In the rows, zero is written as 128.
Each path below is one point turned by a fixed rotation once a step. After each direction that follows a path, write how fast that rotation turns it, in deg/step (0 if it stays still).
Each turn is a multiple of 5 degrees from 10 to 175, or 0.
Each row of a path follows its step; steps can be skipped.
Rotation 1:
step 0: [124 133 127 124 133 124 120 120 120 123 129 135 127 115 130 129 136 136
 122 136 126 129 133 129 122 140]
step 1: [128 121 123 137 135 123 133 131 125 125 130 116 140 122 138 125 130 132
 134 127 128 128 131 123 137 123]
step 2: [132 129 132 120 127 124 134 131 133 133 141 132 125 126 125 132 117 127
 144 129 125 122 126 132 127 120]
step 3: [135 132 121 132 132 136 130 128 135 127 130 138 119 133 119 127 143 135
 121 125 126 122 128 132 125 125]
step 4: [131 126 126 140 129 125 127 120 130 119 121 124 125 137 135 140 125 116
 121 126 130 133 129 128 131 126]
step 5: [129 126 135 116 120 119 123 123 129 134 121 134 127 128 130 118 126 124
 134 122 126 140 132 123 130 127]
step 6: [116 132 129 126 127 125 123 138 128 127 124 133 129 129 125 126 135 135
 127 136 125 116 121 116 136 133]
step 7: [123 134 124 135 126 127 128 136 125 129 140 110 132 138 126 130 129 126
 129 125 130 133 126 132 125 132]
step 8: [136 127 136 114 132 138 122 117 132 134 134 123 127 125 131 129 121 133
 123 130 131 130 123 137 128 128]
step 9: [125 120 130 134 129 134 129 130 128 115 120 136 127 118 126 125 129 138
 129 123 135 125 131 137 134 135]
step 10: [122 126 123 137 124 118 139 129 127 127 135 132 133 125 133 123 123 117
 124 134 138 130 127 128 126 120]
Speeds:
[130 124 129 127 128 131 126 128 128 130 127 126 128 127 131 124 133 128
 122 129 125 122 128 127 131 125]	140
[125 130 135 127 131 129 127 130 132 131 128 130 126 125 129 129 125 130
 126 123 125 129 129 127 126 125]	120
[128 134 128 128 129 129 129 126 127 124 132 128 134 128 127 128 129 124
 123 126 127 128 131 126 130 127]	110
[128 129 127 129 129 128 129 133 129 129 133 130 128 132 127 124 127 125
 131 127 129 122 124 124 125 128]	85
[132 128 129 128 125 133 130 127 134 125 126 130 129 130 131 129 128 127
 127 125 130 127 125 133 125 130]	70
Rotation 2:
step 0: [116 118 119 137 140 124 127 122 132 125 133 128 136 122 122 132 132 126
 117 123 127 139 132 122 128 124]
step 1: [127 132 128 133 124 137 130 131 126 129 129 130 132 128 124 130 114 124
 111 123 135 125 117 136 131 117]
step 2: [142 138 120 126 122 121 132 123 133 136 132 132 131 132 131 131 131 119
 128 132 122 115 131 128 141 124]
step 3: [131 117 130 130 118 115 127 136 132 131 127 119 130 136 121 117 139 126
 132 126 134 119 133 132 123 129]
step 4: [120 117 129 119 118 128 126 125 141 128 134 130 127 131 140 131 120 140
 131 128 128 133 134 132 117 126]
step 5: [125 129 119 129 136 131 123 132 121 126 139 128 121 131 125 134 126 129
 121 126 121 137 142 116 123 117]
step 6: [124 121 123 137 128 131 123 122 126 123 115 131 138 128 118 133 122 122
 110 123 125 127 129 126 135 128]
step 7: [127 137 126 131 131 128 131 120 135 137 137 123 131 127 134 126 124 121
 117 130 135 111 119 132 130 124]
step 8: [139 127 118 119 115 124 133 138 129 130 136 130 132 140 125 125 137 127
 133 124 124 119 121 127 130 126]
step 9: [132 119 131 137 115 113 125 133 140 127 124 129 121 128 131 132 132 135
 130 131 132 130 137 126 120 129]
step 10: [110 123 130 122 126 134 126 126 130 128 130 125 118 136 132 126 119 123
 126 129 120 133 139 127 117 121]
Speeds:
[135 132 127 127 125 129 127 131 125 126 131 129 127 127 126 131 125 133
 129 127 127 128 129 125 130 127]	110
[127 130 132 125 129 127 131 128 127 131 131 129 127 128 130 131 123 128
 126 135 123 126 128 131 125 129]	130
[129 125 133 132 122 129 129 127 125 130 132 129 127 131 132 128 131 128
 132 127 127 127 130 128 128 129]	65
Rotation 3:
step 0: [120 134 124 124 127 131 139 136 125 144 128 129 130 127 119 134 123 120
 127 126 136 133 127 134 133 119]
step 1: [127 114 130 131 126 136 133 127 130 121 117 131 126 123 119 123 129 116
 131 132 139 126 129 125 127 118]
step 2: [132 115 121 128 128 128 143 119 131 131 128 129 112 128 130 132 128 135
 129 122 124 129 122 126 129 119]
step 3: [120 125 128 137 141 131 132 128 122 130 119 137 123 133 115 128 132 132
 132 128 114 130 122 131 129 133]
step 4: [132 122 123 128 130 127 129 129 120 121 128 140 134 134 130 139 121 124
 126 135 121 137 124 112 128 131]
step 5: [122 127 123 136 131 111 126 127 119 133 139 131 129 118 126 132 117 121
 137 128 128 129 125 128 123 127]
step 6: [121 126 122 136 127 116 128 127 132 127 117 122 140 119 121 131 127 124
 118 131 125 131 133 129 135 118]
step 7: [123 134 113 123 126 133 138 124 125 127 126 126 130 129 128 129 125 122
 133 117 139 138 128 128 138 119]
step 8: [131 123 135 129 121 133 135 130 116 134 115 125 122 121 114 123 122 124
 131 120 131 125 124 124 129 124]
step 9: [133 120 129 129 132 133 132 126 127 130 124 135 113 122 131 127 129 133
 130 140 124 136 128 123 140 116]
step 10: [130 122 119 136 140 131 131 113 118 122 124 133 122 125 130 126 127 127
 133 124 116 129 130 132 123 134]
Speeds:
[130 130 123 129 124 128 131 131 131 132 133 130 126 130 132 127 127 131
 127 130 128 133 127 128 129 126]	155
[130 126 132 128 129 130 128 125 130 130 126 127 125 131 127 123 131 127
 127 124 130 131 123 127 130 125]	55
[126 125 127 129 126 132 131 133 129 126 127 123 129 128 127 130 127 131
 131 126 132 124 129 129 131 125]	55
